One hidden turn or mirror swaps the rows below in pairs. Which row is each named row swapped with?
The rows were stretched afterwards, more along some directions than others.
j902: [ 16  13   8 -22 -15  -1  32  -3  -9 -23 -10  -8   1 -22   5 -10]
j366: [ 13 -12  35  12  -5  15  33 -44 -23 -23  -5  -1 -18  15  27 -16]
j823: [  9  11   8 -22 -15  -3  30  -1   2 -19 -15  -7  -3 -14  -6  -2]
j491: [  7   2   6   2 -22  11  20 -30   3 -11  11   2   2  -1  10 -18]
j856: [  3  -1  -1   3   2  -2   9 -27  14  -6   5  -7 -15  10  -8  -4]
j620: [ 10   5  14 -12 -25  -9  22  -4  -3 -15   5  -1  22 -10   7 -18]
j166: [  4  11  -2  -4 -13 -20   9  -7   4  -6  -5  -5  -2 -21 -11  -2]
j453: [ 13  -6  30  -4 -14   6  40 -33 -20 -36  -1  -2   0   8  25 -17]
j372: [ 23  -8   9 -17 -24  -9  28 -14   5 -20  -3   5 -14 -10   3 -11]
j381: [  2   3  -2  -1 -20  12  18 -28   2 -10  10   0   1  -2  11 -19]
j884: [  7  -3   1 -13 -10  15  23 -36  -1  -6   3  -8   2  -4  30 -10]
j138: [  9  -3   8 -13 -19  20  25 -33  -2  -9   0   2  13  -7  21  -4]
j749: [ -7  12   2  10  -2  -2  -4 -21  -9   1  12  -4   5  10  -5  -9]
j351: [  5 -12  -1 -11 -26 -12   9 -12  -8  -4  -4  -1  14 -10  -9  -2]
j933: [ 13  19 -13  -7  -7   0  -1  -2  15   7   3  -2   4 -13  -4  -2]
j808: [ 19  -8  -2  -3 -11  12  14 -42 -10  -7   0   1  -6  -3   8 -15]
j311: [  0   8 -19   1   0 -13   0 -17   6  -6   0 -10 -14  -1 -13  -8]
j590: [  7   4  16 -12 -25 -12  29 -10  11  -8  -8  -4  -4 -18 -10   2]
j544: [ 20   5   7 -24 -22  -4  29  -9  -6 -19  -1 -10   6 -30   8 -14]
j888: [  5 -13   2  -9 -23 -13  14 -24  -5   1   3  -8  10   1   6 -10]
j305: [  7  -5 -15  -1  -9   4   2 -26  -4 -13   3  -5 -12 -11  -8 -18]
j364: [ 11   4  20  -9 -25  -8  23  -9   0 -14   8   0  17  -5   8 -18]
j970: [  1   5 -18   6   4 -11  -3 -13  -2  -4  -1  -4 -19  -1  -9 -13]
j496: [  6  17  21   7   4  14  24 -33 -12 -12   5  -6   5  17  14 -10]
j520: [ 18  -4   9 -16 -25  -5  28 -27  -6  -3   3  -8  16 -17  14 -13]
j896: [ 28  -4  16 -21 -27  -2  37 -28 -12  -9  -6  -8   3 -16  20 -14]
j796: [  4  -3   1 -11  -1   6  22 -20   3 -14  -7 -10 -18   8  -4  -5]
j512: [  2   4 -17   4   1  -6  -1 -19  -5 -11   0  -7 -16  -1 -11 -18]
j105: [ 22  15   4  -5 -16   2  15  -9  11   4  -3  -2  -5 -12   5  -6]
j341: [ 15  10  11 -19 -11   0  32   2  -7 -19 -15  -4  -5 -16   7  -7]
j760: [ -3  -6  28   9 -12  -2  28 -38 -20  -7  -8  -5 -22  11   6 -22]
j70: [  4  -3   2   6   7   1   7 -29   8  -5   6  -4 -15  15  -2  -2]
j345: [  7   1  28   3 -19   5  41 -50   0  -5  -2 -13 -11  15  21 -19]
j356: [  2  11 -12   7  -2 -23  -7  -8   5   3   2  -6  -4  -9 -10  -4]
j999: [ 18 -12   9 -21 -32  -9  37 -12   4 -21 -12   0 -14 -16   6 -14]
j415: [ 17   7  22  14  15   9  19 -36 -22 -19  10   2   2  14  17 -12]
j622: [  9 -13   2  -6 -19  16  21 -43  -4  -6   0  -1  -1  -3   9 -17]
j142: [  6   1  20 -10 -24 -12  29 -12   5  -7 -10  -3  -6 -13  -4   1]
j720: [  7  -4  13 -20 -12  10  35 -13   0 -21 -14  -4 -15  -1   3  -2]
j865: [  2   1  17   8   4  -9   2 -22 -17  -4  13   2  -2   8   3  -6]
j6: [ -3  -4  20   7 -12 -12  23 -33 -16 -19   0  -2  -7  15  -2 -18]
j874: [  8   3  17   1 -10  -3  16 -26  -3 -14   9   8  14   9 -11  -4]

j345 swaps with j874
j884 swaps with j351
j6 swaps with j496
j142 swaps with j70

